50 stands for zero in the data rows.
Some points, one per row:
vec![28, 42, 41, 35, 42, 40, 67, 50, 45, 59, 27, 32]
vec![61, 42, 49, 69, 50, 34, 53, 63, 59, 47, 35, 32]
vec![60, 39, 55, 40, 53, 67, 33, 52, 47, 68, 69, 65]
vec![46, 36, 56, 61, 54, 62, 60, 50, 71, 43, 30, 47]
vec![46, 74, 57, 62, 42, 42, 32, 44, 40, 40, 59, 50]
vec![61, 39, 47, 69, 45, 63, 49, 63, 49, 31, 33, 35]
vec![30, 38, 51, 43, 52, 67, 55, 46, 42, 30, 47, 72]
vec![23, 75, 53, 34, 27, 50, 67, 48, 38, 36, 27, 38]
vec![40, 53, 46, 60, 38, 74, 64, 58, 58, 61, 28, 50]
vec![61, 75, 56, 34, 29, 58, 65, 36, 39, 68, 57, 36]
vec![54, 36, 54, 62, 59, 56, 69, 63, 71, 32, 40, 53]
vec![38, 61, 52, 60, 39, 69, 66, 68, 53, 54, 29, 44]
vec![30, 42, 52, 39, 52, 62, 56, 36, 43, 35, 49, 69]
vec![66, 60, 49, 48, 58, 33, 66, 56, 44, 41, 66, 60]
vec![57, 37, 56, 49, 55, 50, 35, 57, 38, 56, 30, 33]
vec![42, 37, 55, 57, 52, 64, 62, 47, 70, 44, 31, 47]
vec![30, 70, 54, 34, 56, 57, 66, 42, 48, 68, 28, 62]
vec![65, 61, 44, 53, 60, 36, 64, 56, 43, 40, 68, 52]
vec![60, 45, 42, 70, 49, 39, 32, 32, 50, 31, 46, 57]
vec![26, 36, 29, 35, 37, 36, 66, 37, 49, 66, 29, 32]
vec![33, 70, 50, 71, 36, 48, 36, 30, 38, 41, 61, 71]
vec![60, 45, 58, 52, 65, 69, 66, 52, 60, 31, 64, 47]
vec![56, 37, 49, 65, 64, 66, 32, 32, 63, 59, 30, 36]
vec![36, 36, 52, 45, 55, 70, 62, 48, 43, 33, 48, 71]
vec![64, 38, 48, 71, 61, 31, 58, 68, 61, 38, 32, 33]
vec![26, 42, 51, 55, 53, 39, 54, 59, 57, 60, 31, 35]
vec![63, 35, 51, 71, 41, 65, 43, 51, 53, 33, 27, 29]
vec![53, 35, 53, 61, 55, 54, 73, 63, 71, 31, 42, 53]
vec![65, 51, 56, 40, 58, 40, 68, 70, 48, 43, 68, 68]
vec![63, 39, 45, 70, 55, 32, 59, 68, 62, 39, 33, 32]
vec![64, 38, 25, 70, 66, 70, 62, 37, 63, 52, 65, 43]
vec![52, 38, 56, 65, 62, 64, 64, 55, 71, 37, 30, 48]
vec![66, 60, 46, 49, 57, 32, 63, 63, 47, 43, 68, 55]
vec![63, 39, 49, 70, 38, 67, 44, 51, 54, 31, 29, 33]
vec![56, 36, 55, 35, 54, 71, 33, 54, 44, 66, 64, 61]
vec![53, 36, 54, 65, 60, 55, 67, 64, 72, 32, 38, 54]
vec![44, 41, 51, 46, 61, 35, 61, 51, 70, 69, 31, 45]
vec![50, 32, 59, 56, 69, 66, 37, 31, 65, 64, 30, 29]
vec![65, 35, 57, 38, 58, 69, 39, 38, 37, 60, 29, 38]
vec![34, 67, 51, 66, 34, 44, 42, 34, 37, 46, 65, 67]
vec![55, 36, 56, 29, 57, 68, 32, 30, 41, 68, 31, 33]
vec![26, 36, 28, 35, 36, 34, 66, 38, 49, 66, 29, 32]
vec![52, 39, 50, 40, 65, 34, 30, 70, 41, 67, 40, 45]
vec![43, 68, 57, 62, 59, 60, 35, 31, 38, 32, 69, 56]
vec![62, 65, 53, 31, 45, 51, 55, 56, 42, 64, 68, 63]
vec![53, 76, 54, 56, 62, 48, 40, 29, 38, 32, 68, 40]
vec![27, 36, 33, 37, 34, 37, 68, 41, 49, 62, 30, 34]
vec![59, 45, 56, 41, 62, 67, 44, 60, 45, 67, 68, 68]
vec![60, 39, 55, 30, 53, 40, 29, 38, 38, 69, 35, 32]
vec![25, 66, 32, 64, 55, 55, 49, 36, 77, 35, 67, 71]
vec![34, 56, 48, 69, 31, 56, 28, 30, 37, 39, 68, 64]
vec![61, 67, 53, 31, 46, 53, 56, 55, 39, 62, 66, 62]
vec![62, 48, 42, 71, 53, 33, 68, 70, 65, 34, 41, 35]
vec![62, 42, 55, 38, 60, 65, 33, 54, 47, 69, 69, 61]
vec![67, 60, 44, 48, 55, 34, 61, 62, 46, 46, 68, 52]
vec![43, 44, 56, 35, 36, 67, 46, 68, 53, 45, 46, 51]
vec![56, 40, 55, 55, 58, 49, 66, 66, 43, 28, 65, 69]
vec![34, 66, 53, 35, 58, 61, 66, 38, 48, 70, 32, 68]
vec![66, 50, 55, 43, 58, 43, 67, 70, 52, 42, 69, 66]
vec![61, 49, 44, 70, 50, 34, 68, 70, 65, 35, 42, 36]
vec![66, 44, 44, 36, 66, 35, 28, 30, 76, 49, 29, 71]
vec![48, 35, 57, 47, 66, 72, 41, 29, 62, 63, 35, 34]
vec![45, 50, 56, 31, 59, 35, 29, 68, 51, 67, 66, 39]
vec![66, 73, 37, 32, 51, 66, 52, 36, 42, 63, 60, 33]
vec![50, 36, 27, 63, 50, 70, 66, 31, 71, 66, 68, 45]
vec![51, 37, 49, 61, 65, 59, 34, 36, 63, 61, 34, 35]
vec![64, 37, 47, 70, 62, 31, 59, 69, 64, 36, 31, 32]
vec![37, 37, 53, 70, 46, 67, 38, 29, 48, 32, 48, 43]
vec![39, 48, 54, 36, 50, 35, 32, 69, 49, 58, 62, 36]
vec![67, 55, 59, 35, 44, 28, 62, 69, 39, 66, 67, 71]
vec![54, 39, 57, 31, 50, 68, 53, 66, 40, 51, 67, 65]
vec![28, 37, 36, 48, 30, 38, 62, 54, 43, 46, 28, 32]
vec![66, 39, 45, 70, 59, 33, 29, 33, 60, 30, 41, 42]
vec![63, 40, 47, 71, 57, 31, 59, 68, 62, 39, 33, 33]
vec![27, 34, 32, 44, 33, 35, 67, 42, 45, 61, 31, 33]
vec![66, 37, 57, 43, 50, 73, 41, 34, 39, 55, 29, 38]
vec![53, 39, 52, 36, 65, 35, 27, 70, 44, 69, 38, 46]
vec![65, 36, 59, 44, 52, 68, 40, 37, 38, 56, 28, 36]
vec![67, 32, 65, 35, 64, 74, 43, 35, 37, 59, 32, 42]
vec![42, 68, 54, 30, 61, 29, 40, 71, 54, 64, 69, 45]
vec![34, 72, 59, 72, 47, 60, 41, 63, 46, 66, 53, 70]
vec![66, 59, 57, 36, 38, 32, 62, 68, 39, 66, 66, 71]
vec![33, 48, 46, 55, 40, 71, 64, 58, 53, 63, 29, 48]
vec![53, 39, 49, 60, 65, 54, 34, 38, 61, 61, 35, 34]
vec![54, 38, 50, 62, 66, 58, 34, 37, 61, 60, 35, 34]
vec![63, 49, 46, 70, 66, 48, 57, 42, 65, 51, 65, 55]
vec![31, 54, 53, 32, 55, 58, 47, 39, 38, 34, 55, 41]
vec![58, 68, 44, 62, 27, 53, 36, 67, 41, 43, 47, 33]
vec![65, 35, 50, 71, 42, 66, 44, 52, 55, 34, 30, 32]
vec![27, 72, 55, 31, 27, 45, 66, 36, 37, 46, 30, 34]
vec![63, 38, 56, 40, 51, 72, 41, 35, 36, 57, 29, 38]
vec![59, 37, 52, 33, 57, 44, 24, 35, 39, 69, 29, 34]
vec![47, 75, 57, 60, 39, 40, 32, 44, 39, 42, 61, 51]
vec![38, 52, 46, 56, 37, 71, 63, 61, 58, 63, 29, 51]
vec![31, 68, 46, 69, 34, 47, 34, 33, 39, 45, 61, 72]
vec![58, 41, 51, 43, 60, 68, 30, 52, 50, 69, 69, 61]
vec![61, 40, 49, 69, 52, 32, 55, 66, 60, 45, 34, 32]
vec![52, 35, 54, 34, 53, 56, 55, 55, 56, 69, 57, 58]
vec![52, 36, 56, 30, 55, 68, 28, 32, 41, 67, 29, 32]
vec![54, 40, 55, 66, 64, 67, 64, 55, 71, 35, 31, 48]
vec![49, 76, 57, 52, 32, 36, 35, 46, 38, 51, 64, 50]
vec![42, 56, 54, 34, 58, 37, 28, 65, 58, 69, 68, 44]
vec![50, 45, 52, 68, 59, 33, 34, 54, 38, 40, 44, 58]
vec![41, 76, 55, 68, 43, 35, 29, 33, 42, 30, 65, 45]
vec![30, 55, 53, 32, 58, 61, 45, 45, 34, 32, 55, 41]
vec![50, 34, 55, 69, 60, 64, 41, 30, 56, 30, 44, 37]
vec![63, 67, 52, 32, 42, 55, 55, 53, 42, 64, 66, 64]
vec![61, 35, 56, 46, 56, 53, 33, 50, 38, 60, 30, 32]
vec![63, 48, 43, 70, 54, 32, 68, 71, 66, 32, 42, 36]
vec![65, 38, 56, 41, 55, 71, 35, 32, 39, 61, 28, 34]
vec![63, 67, 52, 31, 43, 52, 57, 54, 41, 63, 67, 65]
vec![52, 36, 49, 61, 66, 63, 30, 33, 62, 63, 30, 37]
vec![40, 36, 53, 34, 36, 62, 65, 65, 54, 65, 59, 49]
vec![62, 40, 55, 31, 54, 37, 27, 39, 38, 69, 34, 32]
vec![43, 35, 57, 70, 59, 67, 35, 30, 54, 30, 42, 38]
vec![30, 35, 32, 48, 68, 73, 28, 59, 62, 67, 30, 46]
vec![52, 35, 55, 67, 61, 60, 67, 63, 74, 29, 36, 55]
vec![64, 60, 54, 30, 44, 41, 52, 65, 39, 66, 67, 58]
vec![32, 71, 53, 32, 59, 50, 68, 54, 50, 70, 32, 58]
vec![63, 56, 56, 69, 54, 43, 28, 30, 39, 31, 49, 43]
vec![26, 36, 29, 36, 40, 37, 66, 39, 47, 66, 29, 33]
vec![65, 51, 44, 66, 63, 51, 60, 41, 67, 54, 68, 58]
vec![60, 38, 29, 71, 64, 70, 63, 36, 59, 57, 64, 42]
vec![56, 35, 54, 68, 65, 62, 67, 64, 72, 31, 34, 54]
vec![61, 50, 52, 56, 66, 47, 64, 63, 55, 44, 59, 36]
vec![66, 41, 56, 51, 26, 40, 28, 67, 42, 30, 53, 69]
vec![64, 72, 38, 61, 39, 63, 54, 68, 41, 59, 61, 31]
vec![53, 47, 54, 33, 56, 66, 42, 62, 46, 61, 69, 67]
vec![62, 37, 57, 31, 59, 43, 27, 36, 38, 68, 29, 34]
vec![62, 35, 56, 32, 64, 50, 28, 65, 40, 69, 35, 59]
vec![47, 52, 40, 71, 46, 30, 69, 48, 42, 30, 71, 61]
vec![59, 36, 56, 41, 58, 68, 30, 52, 47, 70, 66, 61]
vec![43, 75, 55, 30, 36, 41, 63, 32, 44, 65, 61, 32]
vec![63, 54, 56, 70, 51, 47, 30, 30, 39, 32, 46, 47]
vec![64, 74, 40, 31, 46, 70, 57, 36, 43, 65, 60, 32]
Then 10 other points, each followed by its number:
vec![37, 52, 52, 40, 64, 39, 63, 43, 45, 37, 68, 65] 0
vec![26, 48, 28, 33, 40, 39, 66, 50, 53, 62, 33, 32] 1
vec![62, 48, 39, 67, 59, 37, 69, 71, 67, 30, 36, 36] 2
vec![54, 76, 55, 50, 29, 40, 33, 49, 40, 53, 63, 48] 3
vec![32, 59, 38, 50, 32, 58, 45, 46, 72, 46, 68, 73] 4
vec![65, 52, 54, 39, 57, 39, 67, 69, 47, 43, 68, 69] 5
vec![47, 62, 54, 71, 59, 61, 29, 30, 41, 30, 65, 73] 6
vec![46, 66, 55, 32, 37, 60, 66, 41, 69, 67, 62, 44] 7
vec![62, 49, 47, 68, 48, 31, 67, 71, 62, 40, 46, 36] 8
vec![61, 38, 47, 70, 57, 32, 61, 66, 62, 38, 29, 33] 9
Which three of these numbered points are nearest to each point below, ignoring the direction in which the first points spread most? Their numbers follow each, nearest first.
vec![30, 39, 37, 47, 30, 43, 64, 55, 46, 50, 28, 32] > 1 3 9
vec![48, 68, 56, 33, 43, 55, 67, 43, 69, 69, 63, 41] > 7 1 3
vec![65, 38, 48, 71, 60, 30, 56, 69, 59, 39, 33, 32] > 9 8 2
vec![42, 63, 51, 32, 59, 32, 40, 70, 51, 61, 67, 45] > 9 8 2
vec![63, 55, 54, 37, 55, 35, 69, 69, 49, 39, 65, 69] > 5 2 9
vec![65, 50, 54, 43, 60, 41, 66, 71, 50, 44, 69, 64] > 5 9 2
vec![30, 64, 32, 64, 44, 64, 45, 38, 79, 39, 70, 73] > 4 6 0
vec![64, 38, 46, 70, 58, 33, 60, 69, 63, 38, 33, 32] > 9 8 2
vec![65, 47, 55, 69, 49, 48, 67, 70, 61, 31, 62, 37] > 8 2 9
vec![43, 76, 58, 57, 35, 41, 35, 47, 40, 45, 63, 49] > 3 9 6
vec![64, 46, 40, 67, 60, 35, 69, 68, 67, 30, 37, 34] > 2 8 9
vec![39, 45, 53, 33, 62, 39, 75, 45, 44, 34, 73, 66] > 0 5 9
vec![49, 54, 51, 71, 27, 39, 34, 48, 39, 38, 43, 44] > 3 9 8
vec![65, 53, 54, 41, 58, 37, 67, 69, 49, 41, 68, 67] > 5 9 2
vec![62, 48, 42, 71, 51, 34, 69, 71, 66, 34, 41, 34] > 8 2 9
vec![42, 65, 54, 29, 31, 60, 71, 38, 66, 57, 58, 36] > 7 1 4
vec![42, 56, 57, 34, 54, 26, 42, 72, 48, 60, 68, 42] > 9 8 2
vec![38, 44, 60, 69, 53, 65, 28, 33, 41, 31, 65, 61] > 6 0 3
vec![27, 41, 35, 38, 29, 43, 68, 49, 45, 57, 30, 30] > 1 7 3
vec![65, 40, 47, 70, 61, 31, 58, 69, 61, 37, 34, 33] > 9 8 2
vec![64, 55, 54, 36, 54, 37, 68, 70, 46, 45, 66, 70] > 5 9 2
vec![48, 74, 58, 55, 34, 38, 29, 37, 39, 40, 68, 43] > 3 6 9
vec![31, 66, 41, 49, 37, 51, 45, 41, 69, 48, 68, 69] > 4 7 0
vec![44, 71, 56, 65, 62, 62, 31, 30, 37, 30, 67, 59] > 6 3 0
vec![45, 70, 52, 31, 66, 31, 34, 71, 55, 70, 67, 44] > 9 3 8
vec![43, 68, 53, 27, 36, 55, 65, 40, 69, 64, 62, 45] > 7 1 4
vec![64, 48, 54, 39, 56, 44, 66, 69, 49, 46, 69, 65] > 5 9 2
vec![25, 43, 32, 43, 40, 48, 64, 48, 44, 56, 26, 32] > 1 7 0
vec![51, 66, 56, 31, 44, 54, 68, 47, 70, 67, 62, 42] > 7 1 9
vec![64, 50, 50, 40, 57, 37, 74, 69, 45, 36, 70, 72] > 5 2 9
vec![26, 39, 52, 57, 30, 71, 25, 64, 53, 61, 65, 73] > 4 3 6
vec![62, 38, 47, 71, 57, 30, 60, 68, 65, 37, 30, 32] > 9 8 2
vec![26, 45, 54, 56, 27, 68, 28, 65, 51, 58, 67, 72] > 4 3 6
vec![29, 38, 53, 61, 23, 71, 26, 57, 53, 58, 69, 69] > 4 3 6
vec![59, 63, 48, 68, 29, 29, 60, 53, 38, 52, 64, 42] > 8 9 3
vec![46, 68, 56, 32, 41, 53, 67, 44, 69, 69, 61, 41] > 7 1 3
vec![50, 68, 55, 35, 46, 57, 70, 41, 71, 65, 61, 41] > 7 1 4
vec![61, 48, 53, 72, 58, 54, 67, 65, 62, 32, 60, 35] > 8 2 9
vec![26, 72, 31, 64, 56, 46, 50, 36, 75, 33, 68, 74] > 4 0 6
vec![35, 54, 51, 40, 65, 36, 63, 43, 44, 34, 65, 64] > 0 5 9
vec![38, 54, 52, 38, 65, 39, 63, 43, 45, 38, 69, 66] > 0 5 9
vec![64, 45, 40, 67, 62, 32, 67, 69, 69, 30, 36, 34] > 2 8 9
vec![27, 35, 31, 33, 45, 33, 65, 38, 49, 69, 27, 31] > 1 7 0
vec![50, 62, 53, 72, 61, 66, 29, 27, 40, 30, 64, 71] > 6 0 3
vec![63, 49, 38, 67, 56, 33, 67, 69, 68, 30, 40, 36] > 2 8 9
vec![66, 46, 41, 69, 61, 34, 68, 69, 65, 30, 39, 34] > 2 8 9
vec![65, 40, 39, 64, 65, 29, 62, 73, 71, 29, 31, 32] > 2 9 8
vec![57, 68, 56, 39, 57, 56, 68, 49, 75, 70, 66, 50] > 7 5 9
vec![36, 55, 52, 38, 65, 41, 65, 38, 46, 37, 68, 68] > 0 5 9
vec![65, 69, 39, 31, 39, 71, 57, 37, 44, 68, 60, 34] > 7 3 1
vec![37, 55, 52, 38, 66, 42, 64, 39, 46, 37, 68, 67] > 0 5 9
vec![27, 42, 34, 38, 37, 43, 66, 49, 48, 59, 29, 33] > 1 7 0
vec![53, 75, 56, 51, 32, 43, 34, 51, 39, 50, 63, 47] > 3 9 8
vec![26, 41, 32, 36, 36, 39, 66, 48, 48, 59, 28, 32] > 1 7 0
vec![64, 48, 42, 71, 58, 34, 67, 69, 65, 31, 40, 35] > 2 8 9
vec![33, 36, 32, 45, 26, 31, 69, 46, 49, 55, 33, 32] > 1 9 7
vec![66, 56, 45, 69, 64, 37, 67, 69, 54, 29, 68, 36] > 2 8 9
vec![65, 66, 43, 46, 58, 36, 62, 54, 43, 40, 68, 57] > 2 9 5
vec![29, 40, 35, 42, 30, 39, 65, 53, 48, 53, 28, 32] > 1 9 7
vec![28, 57, 54, 55, 26, 62, 28, 68, 51, 62, 69, 69] > 4 3 6
vec![65, 54, 53, 39, 55, 35, 67, 69, 49, 44, 67, 67] > 5 9 2
vec![67, 56, 45, 69, 62, 38, 66, 68, 55, 32, 69, 35] > 2 8 9
vec![25, 68, 33, 61, 61, 47, 55, 33, 76, 37, 67, 72] > 4 0 6
vec![66, 54, 53, 42, 57, 34, 68, 68, 48, 40, 67, 68] > 5 9 2
vec![47, 75, 57, 57, 39, 44, 33, 46, 39, 44, 61, 48] > 3 6 9
vec![61, 46, 42, 69, 54, 33, 70, 72, 64, 32, 40, 37] > 2 8 9
vec![65, 56, 54, 38, 53, 39, 72, 66, 49, 38, 63, 68] > 5 2 9
vec![39, 65, 52, 31, 60, 31, 41, 69, 53, 62, 68, 45] > 9 8 2
vec![25, 38, 24, 31, 42, 37, 63, 34, 49, 70, 26, 32] > 1 7 0
vec![40, 62, 51, 31, 57, 31, 44, 69, 51, 59, 69, 44] > 9 8 2
vec![62, 40, 45, 72, 56, 32, 59, 67, 64, 37, 32, 34] > 9 8 2
vec![32, 36, 27, 53, 63, 69, 28, 67, 62, 63, 29, 51] > 4 1 3
vec![57, 37, 53, 67, 65, 62, 67, 66, 73, 30, 37, 56] > 5 2 9
vec![55, 35, 55, 68, 65, 58, 67, 65, 74, 31, 36, 54] > 5 2 9
vec![49, 74, 57, 58, 36, 38, 32, 36, 41, 33, 66, 42] > 3 6 9
vec![63, 54, 53, 42, 46, 42, 67, 71, 52, 46, 68, 66] > 5 9 2
vec![67, 38, 46, 72, 68, 33, 59, 68, 57, 34, 33, 33] > 9 2 8
vec![50, 75, 55, 57, 31, 32, 26, 36, 40, 38, 69, 43] > 3 6 9
vec![41, 69, 53, 63, 57, 62, 32, 30, 38, 30, 67, 58] > 6 3 0
vec![61, 56, 41, 72, 50, 42, 68, 70, 61, 35, 41, 36] > 2 8 9
vec![40, 55, 53, 39, 62, 44, 66, 39, 48, 39, 71, 69] > 0 5 9
vec![28, 40, 33, 44, 30, 35, 62, 53, 46, 48, 30, 33] > 1 9 3
vec![39, 64, 53, 30, 59, 32, 39, 68, 54, 66, 67, 46] > 9 3 8
vec![63, 37, 45, 69, 59, 32, 60, 69, 67, 35, 30, 32] > 9 8 2
vec![27, 37, 25, 35, 25, 38, 67, 38, 49, 66, 32, 31] > 1 7 3
vec![68, 61, 44, 52, 58, 33, 63, 60, 45, 40, 68, 54] > 2 9 5
Here are 10 other points, each followed by its number:
vec![64, 39, 54, 70, 41, 66, 48, 31, 57, 36, 26, 31] 0
vec![61, 68, 36, 31, 48, 71, 57, 35, 48, 64, 62, 39] 1
vec![55, 35, 56, 34, 53, 71, 33, 55, 46, 67, 65, 61] 2
vec![28, 39, 37, 49, 31, 42, 62, 55, 44, 47, 28, 32] 3
vec![39, 35, 54, 36, 30, 58, 63, 69, 49, 63, 60, 52] 4
vec![59, 75, 57, 33, 30, 54, 63, 35, 39, 68, 58, 36] 5
vec![66, 58, 55, 35, 42, 32, 61, 69, 41, 66, 68, 71] 6
vec![55, 38, 55, 36, 60, 68, 30, 54, 47, 67, 64, 57] 7
vec![37, 59, 53, 62, 38, 68, 68, 69, 50, 53, 28, 44] 8
vec![64, 73, 34, 59, 34, 66, 59, 67, 42, 60, 63, 34] 9
The same question for these:
vec![47, 56, 50, 65, 29, 77, 68, 65, 54, 43, 27, 41] > 8 9 0
vec![37, 62, 51, 55, 42, 71, 69, 65, 55, 61, 30, 43] > 8 4 9
vec![62, 41, 46, 69, 50, 31, 59, 68, 59, 45, 38, 33] > 6 9 3
vec![63, 75, 39, 58, 33, 61, 58, 66, 40, 59, 60, 33] > 9 8 5
vec![58, 70, 45, 58, 24, 51, 44, 67, 40, 49, 52, 33] > 9 0 8
vec![56, 70, 47, 63, 28, 50, 40, 65, 38, 40, 49, 35] > 9 0 8
vec![55, 36, 50, 63, 65, 59, 33, 36, 63, 62, 34, 36] > 7 2 0
vec![29, 36, 33, 48, 30, 35, 68, 46, 44, 56, 34, 33] > 3 4 5
vec![43, 35, 54, 36, 29, 56, 65, 68, 52, 61, 61, 49] > 4 6 3
vec![28, 42, 33, 37, 34, 40, 65, 50, 49, 57, 29, 32] > 3 4 5
vec![56, 35, 56, 35, 53, 71, 33, 55, 45, 68, 64, 61] > 2 7 4
vec![26, 37, 28, 33, 44, 36, 65, 36, 49, 68, 29, 32] > 3 5 4
vec![52, 75, 56, 31, 34, 51, 65, 33, 41, 66, 59, 33] > 5 1 0
vec![47, 38, 56, 36, 34, 63, 50, 68, 52, 48, 49, 49] > 4 2 6
vec![54, 75, 57, 32, 27, 39, 60, 35, 41, 69, 59, 33] > 5 0 1
vec![43, 60, 53, 65, 32, 71, 67, 69, 54, 48, 30, 44] > 8 9 4
vec![27, 38, 27, 35, 34, 37, 66, 40, 52, 65, 31, 32] > 3 4 5
vec![37, 64, 50, 55, 42, 70, 67, 67, 55, 58, 30, 42] > 8 9 4
vec![62, 40, 45, 70, 55, 31, 60, 69, 65, 37, 32, 32] > 6 9 3
vec![65, 57, 52, 38, 54, 30, 66, 71, 48, 44, 69, 67] > 6 4 0
vec![48, 55, 61, 30, 68, 35, 30, 63, 55, 71, 69, 43] > 7 2 6
vec![52, 63, 57, 68, 53, 61, 37, 30, 42, 30, 68, 73] > 0 7 2
vec![46, 41, 56, 35, 38, 69, 52, 71, 52, 51, 48, 53] > 4 2 8
vec![29, 44, 35, 41, 35, 47, 65, 52, 46, 57, 28, 32] > 3 4 8
vec![26, 35, 31, 42, 36, 35, 68, 40, 45, 64, 31, 33] > 3 4 5
vec![25, 37, 29, 38, 32, 33, 66, 41, 48, 63, 30, 32] > 3 4 5
vec![46, 76, 57, 31, 30, 39, 62, 32, 42, 67, 60, 33] > 5 0 1
vec![31, 67, 49, 51, 51, 69, 67, 65, 54, 62, 31, 42] > 8 3 4
vec![54, 38, 49, 59, 65, 54, 34, 40, 60, 61, 36, 33] > 7 2 0
vec![66, 54, 58, 33, 44, 31, 63, 70, 39, 63, 68, 72] > 6 4 2
vec![35, 64, 51, 54, 48, 70, 68, 65, 54, 62, 31, 45] > 8 4 9
vec![23, 41, 36, 40, 33, 46, 66, 47, 45, 59, 25, 33] > 3 4 8
vec![66, 41, 56, 71, 34, 62, 51, 34, 59, 32, 28, 33] > 0 5 1
vec![30, 37, 35, 49, 27, 37, 61, 56, 44, 45, 28, 32] > 3 4 8
vec![42, 53, 55, 30, 59, 36, 30, 68, 52, 68, 65, 42] > 7 2 6
vec![53, 35, 55, 32, 47, 71, 34, 57, 45, 64, 64, 61] > 2 7 4
vec![48, 76, 54, 31, 36, 46, 65, 32, 44, 66, 60, 32] > 5 1 0
vec![66, 59, 57, 36, 41, 32, 62, 68, 39, 64, 67, 72] > 6 4 0
vec![44, 77, 55, 63, 41, 37, 28, 32, 40, 31, 67, 43] > 0 5 3
vec![26, 37, 28, 34, 40, 37, 65, 37, 50, 68, 29, 32] > 3 4 5
vec![40, 62, 49, 53, 38, 70, 67, 66, 57, 59, 30, 41] > 8 9 4
vec![47, 56, 56, 33, 64, 35, 28, 66, 57, 70, 68, 42] > 7 2 6
vec![60, 73, 36, 29, 56, 71, 49, 31, 48, 64, 62, 34] > 1 5 0
vec![25, 37, 28, 32, 44, 37, 65, 36, 49, 69, 28, 32] > 3 5 4
vec![54, 36, 54, 38, 50, 72, 31, 53, 48, 67, 64, 62] > 2 7 4
vec![38, 58, 49, 57, 38, 72, 70, 66, 53, 54, 29, 42] > 8 4 9
vec![44, 62, 51, 56, 34, 71, 68, 67, 60, 57, 30, 44] > 8 9 4
vec![65, 35, 49, 69, 40, 67, 42, 50, 54, 34, 30, 33] > 0 9 6
vec![33, 68, 44, 56, 42, 68, 66, 70, 56, 55, 34, 42] > 8 9 3
vec![38, 76, 56, 31, 37, 36, 62, 31, 47, 64, 62, 32] > 5 3 1
vec![44, 75, 56, 29, 45, 53, 67, 31, 44, 60, 61, 33] > 5 1 0
vec![40, 60, 53, 31, 57, 32, 26, 69, 58, 68, 67, 38] > 7 6 2
vec![63, 38, 50, 32, 45, 71, 62, 36, 54, 68, 64, 72] > 2 7 1
vec![62, 63, 54, 32, 45, 35, 66, 71, 35, 64, 64, 76] > 6 4 8
vec![45, 40, 57, 37, 36, 68, 48, 68, 52, 50, 48, 53] > 4 2 7
vec![42, 59, 54, 31, 61, 32, 28, 68, 55, 69, 68, 38] > 7 6 2
vec![66, 67, 58, 58, 47, 45, 33, 31, 38, 30, 36, 71] > 0 6 5
vec![63, 40, 45, 71, 58, 32, 60, 69, 63, 37, 33, 32] > 6 9 3
vec![67, 40, 56, 70, 37, 64, 52, 34, 59, 32, 29, 33] > 0 5 1
vec![56, 36, 56, 32, 53, 70, 34, 57, 43, 64, 62, 58] > 2 7 4
vec![51, 37, 55, 47, 28, 66, 48, 69, 51, 39, 48, 50] > 4 0 8
vec![34, 76, 54, 37, 55, 52, 67, 41, 40, 70, 37, 33] > 5 8 1
vec![43, 53, 54, 31, 61, 35, 27, 68, 56, 69, 66, 40] > 7 2 6
vec![26, 35, 29, 40, 35, 34, 66, 39, 45, 63, 31, 33] > 3 4 5
vec![40, 57, 54, 31, 58, 32, 28, 69, 56, 68, 67, 38] > 7 6 2
vec![46, 75, 56, 63, 38, 35, 28, 35, 41, 34, 67, 43] > 0 5 3
vec![34, 68, 54, 31, 31, 46, 67, 38, 60, 64, 58, 35] > 5 3 1
vec![35, 63, 51, 57, 39, 69, 68, 66, 51, 56, 28, 42] > 8 3 9
vec![30, 42, 34, 41, 33, 42, 65, 51, 47, 56, 28, 32] > 3 4 8
vec![35, 75, 54, 41, 58, 50, 67, 44, 39, 69, 38, 32] > 5 8 1
vec![64, 70, 44, 36, 28, 70, 63, 45, 38, 69, 56, 31] > 5 1 9
vec![46, 45, 56, 38, 42, 57, 67, 68, 60, 66, 59, 65] > 4 6 8
vec![32, 73, 55, 32, 57, 47, 66, 30, 50, 55, 64, 32] > 5 1 0
vec![61, 74, 39, 31, 53, 70, 54, 33, 44, 63, 61, 34] > 1 5 0
vec![65, 38, 44, 68, 56, 33, 59, 67, 69, 37, 31, 31] > 6 9 0
vec![59, 35, 51, 34, 50, 69, 59, 43, 54, 69, 62, 67] > 2 7 4
vec![38, 55, 54, 31, 56, 32, 28, 69, 56, 67, 67, 37] > 7 2 6
vec![33, 75, 54, 44, 57, 49, 68, 45, 38, 68, 39, 32] > 5 8 3
vec![56, 34, 52, 35, 46, 68, 56, 44, 52, 73, 61, 63] > 2 7 4
vec![69, 53, 58, 35, 42, 31, 65, 73, 40, 68, 71, 71] > 6 4 2
vec![31, 73, 56, 45, 57, 39, 64, 49, 37, 71, 38, 32] > 5 3 8
vec![63, 58, 57, 70, 45, 53, 35, 33, 40, 30, 44, 58] > 0 6 5
vec![57, 33, 44, 32, 48, 73, 53, 44, 56, 72, 57, 71] > 2 7 4
vec![24, 36, 33, 44, 38, 37, 69, 41, 43, 55, 29, 30] > 3 4 5
vec![26, 36, 30, 39, 35, 38, 68, 40, 48, 62, 30, 31] > 3 4 5
vec![47, 44, 56, 54, 28, 65, 63, 69, 56, 54, 56, 64] > 4 8 6
